Small tables with named rows and columns. After each table, cells are looked up by row and column.

Table Nup
,Futulin,Fozas,Fadif,Rezag,Dur,Fami
Kug,143,94,217,112,101,71
Zumi,173,187,27,171,108,206
Sez,87,70,233,81,146,41
Zabomem,186,141,36,203,93,209

Zumi, Fadif: 27
Kug, Dur: 101
Kug, Fozas: 94
Kug, Rezag: 112
Zabomem, Dur: 93
Zumi, Dur: 108
Zumi, Futulin: 173
Sez, Futulin: 87
Zabomem, Fadif: 36

Figabab =
        Nizovem  Sepifu  Tififo
Mit          86     111      71
Magezi       72     113      68
Kosub        72      65      67
Posa         69      74      47
Mano         82      68      37
Gabus        84      49      75
Bon          70     109      66
Lepepe       84      22      76
Zupab        99      97      46
Gur          97      67      33
Vofom        53     118     192
Vep         100      63     120
Puli         98      52      74
Kezez       100      68      84

Nizovem of Magezi = 72
Sepifu of Gabus = 49
Sepifu of Kezez = 68
Tififo of Mit = 71
Nizovem of Mano = 82
Nizovem of Gabus = 84

Kegeno =
	Kifarov	Butil	Defo	Doteden	Pibu
Lif	75	102	179	49	63
Dek	150	86	86	54	64
Gom	188	235	145	102	69
Vobugul	188	210	129	90	71
Boko	188	235	146	102	69
Gos	150	86	85	54	64
Modeb	95	89	152	50	62
Fameli	173	165	167	68	52
Lat	174	161	128	70	59
Vil	158	110	103	36	35

What is the Kifarov of Modeb in Kegeno?
95
What is the Butil of Lif in Kegeno?
102
What is the Pibu of Modeb in Kegeno?
62
What is the Defo of Modeb in Kegeno?
152
What is the Pibu of Lat in Kegeno?
59
What is the Pibu of Lif in Kegeno?
63
What is the Kifarov of Dek in Kegeno?
150
What is the Butil of Boko in Kegeno?
235
What is the Butil of Gom in Kegeno?
235
What is the Doteden of Lat in Kegeno?
70
What is the Doteden of Boko in Kegeno?
102
What is the Butil of Dek in Kegeno?
86
What is the Doteden of Lif in Kegeno?
49
What is the Defo of Lat in Kegeno?
128
What is the Kifarov of Vil in Kegeno?
158
What is the Defo of Vobugul in Kegeno?
129

Mugonun:
,Paf,Nesed,Kibo,Rinuf,Zitobe
Musi,40298,66258,58379,53794,65882
Zazeze,17076,63904,64882,41944,71375
Bag,80848,42144,66305,61629,50671
Pep,27901,67360,60433,47826,69032
Sipin,67254,52996,61801,59988,56447

Zitobe of Pep: 69032
Kibo of Zazeze: 64882
Zitobe of Sipin: 56447
Rinuf of Sipin: 59988
Nesed of Bag: 42144
Paf of Pep: 27901
Rinuf of Musi: 53794
Kibo of Sipin: 61801
Paf of Sipin: 67254
Rinuf of Zazeze: 41944
Nesed of Musi: 66258
Kibo of Musi: 58379
Zitobe of Bag: 50671
Rinuf of Bag: 61629
Rinuf of Pep: 47826
Nesed of Sipin: 52996
Paf of Bag: 80848
Nesed of Pep: 67360
Nesed of Zazeze: 63904
Kibo of Bag: 66305

Keb:
,Nokoli,Pesa,Dese,Talir,Gasumu,Kubizek
Bidazek,268,521,399,289,106,334
Luzuvu,433,164,297,149,190,394
Fimu,78,19,202,240,286,-27
Bisatog,297,-51,112,652,36,342
Vuza,319,426,325,522,448,-24
Bur,438,488,122,467,181,284
Meneg,199,259,338,265,183,312
Defulut,126,-70,365,-77,310,324
Ludaf,701,-490,448,374,-514,162
Nimet,419,420,146,400,218,413
Giz,592,700,91,802,124,466
Mebid,194,271,349,519,230,21
Zegig,314,282,249,206,262,303
Bov,153,158,387,253,257,457

What is the Gasumu of Defulut in Keb?
310
What is the Gasumu of Ludaf in Keb?
-514
What is the Dese of Meneg in Keb?
338
What is the Gasumu of Mebid in Keb?
230
What is the Dese of Bov in Keb?
387
What is the Pesa of Nimet in Keb?
420
What is the Gasumu of Bur in Keb?
181
Which row has the largest Talir? Giz

Table Nomufu
,Mim,Tav,Der,Tel
Katan,73,192,87,147
Mesorav,145,157,131,39
Gunefa,202,172,192,186

Der of Mesorav = 131
Tel of Mesorav = 39
Tel of Gunefa = 186
Der of Katan = 87
Tav of Mesorav = 157
Der of Gunefa = 192
Tav of Katan = 192
Mim of Katan = 73
Tel of Katan = 147
Mim of Gunefa = 202
Tav of Gunefa = 172
Mim of Mesorav = 145
Which row has the largest Mim? Gunefa

Nazut =
,Tezarit,Lotada,Dotibag
Boniko,29,95,204
Gos,78,71,84
Tuk,81,76,71
Lano,81,73,73
Boken,8,180,50
Zamaral,41,67,113
Midoz,78,81,74
Votev,79,79,83

Tezarit of Lano: 81
Lotada of Midoz: 81
Lotada of Boniko: 95
Tezarit of Votev: 79
Lotada of Votev: 79
Dotibag of Lano: 73
Dotibag of Boken: 50
Which row has the largest Lotada? Boken

Vumupo =
,Kob,Zaso,Mugel,Mebobu,Sisoraf,Kolak,Fes,Fatug,Pag
Bofosal,112,137,131,141,127,136,120,137,135
Vadebeb,203,58,139,79,208,112,166,114,117
Sanesa,151,181,124,151,80,140,144,126,134
Fola,157,66,140,95,198,117,143,125,124
Lugu,61,173,129,176,80,143,92,148,146
Fir,62,144,134,157,112,137,103,147,140
Bok,48,116,136,153,140,134,89,153,141
Sepifek,79,81,142,123,177,119,105,140,135
Musi,131,198,125,163,58,139,131,122,139
Das,98,103,135,131,156,129,112,139,134
Par,120,75,139,107,188,120,134,134,127

Bok, Zaso -> 116
Musi, Fes -> 131
Bofosal, Sisoraf -> 127
Sepifek, Zaso -> 81
Sepifek, Kolak -> 119
Bok, Fes -> 89
Sepifek, Fatug -> 140
Lugu, Sisoraf -> 80

Zif =
         Zufadaf    Bod  Kimisu
Tanupot    18207   7764   23402
Vum        18207  39313   74061
Fet        29649   7764   13270
Zat         6765  28797   63929
Bapafas    63974  39313   13270
Pegob      29649  49830   63929
Riv        29649  49830   53797
Pav        41091  81379   94324
Vuvuz      86858  60346   23402
Finil      18207  18281   43665
Didubu     75416  91895   84192
Tur        86858  60346   23402

Bod of Fet = 7764
Kimisu of Fet = 13270
Zufadaf of Pegob = 29649
Zufadaf of Pav = 41091
Kimisu of Finil = 43665
Bod of Pav = 81379
Zufadaf of Vuvuz = 86858
Bod of Tur = 60346
Kimisu of Didubu = 84192

Rerig:
|  | Mifite | Sarim | Gezamo | Fefo | Giguz | Remub | Dozok | Bet | Voroke |
|---|---|---|---|---|---|---|---|---|---|
| Suziku | -0.2 | 0.2 | 0.1 | -0.1 | -0.4 | -0.4 | 0.0 | -0.2 | 0.4 |
| Vazageg | -0.1 | 0.6 | 0.1 | 0.3 | -0.4 | -0.2 | 0.1 | -0.1 | 0.3 |
| Ravorov | 0.4 | -0.2 | 0.4 | -0.2 | 0.3 | -0.2 | -0.3 | 0.3 | 0.5 |
| Gofe | 0.4 | 0.6 | -0.1 | 0.5 | 0.1 | 0.6 | 0.1 | 0.3 | -0.1 |
| Bobodez | 0.8 | -0.1 | 0.3 | 0.1 | 0.1 | 0.3 | 0.4 | -0.7 | 0.2 |
| Givag | 0.8 | 0.0 | 0.4 | -0.1 | 0.1 | 0.4 | 0.2 | 0.1 | 0.4 |
| Tolomug | 0.1 | 0.0 | 0.6 | 0.4 | 0.4 | 0.0 | -0.1 | 0.0 | 0.5 |
| Kase | 0.3 | -0.1 | 0.0 | 0.2 | 0.3 | 0.3 | 0.0 | 0.1 | 0.1 |
| Pigomi | 0.2 | 0.3 | 0.6 | -0.1 | 0.3 | 0.2 | 0.6 | 0.4 | 0.1 |

What is the Gezamo of Ravorov in Rerig?
0.4
What is the Remub of Kase in Rerig?
0.3
What is the Dozok of Ravorov in Rerig?
-0.3
What is the Mifite of Suziku in Rerig?
-0.2
What is the Fefo of Suziku in Rerig?
-0.1
What is the Giguz of Suziku in Rerig?
-0.4
What is the Giguz of Givag in Rerig?
0.1
What is the Remub of Tolomug in Rerig?
0.0
What is the Giguz of Kase in Rerig?
0.3
What is the Voroke of Kase in Rerig?
0.1
What is the Giguz of Gofe in Rerig?
0.1
What is the Bet of Ravorov in Rerig?
0.3
What is the Giguz of Pigomi in Rerig?
0.3
What is the Fefo of Vazageg in Rerig?
0.3

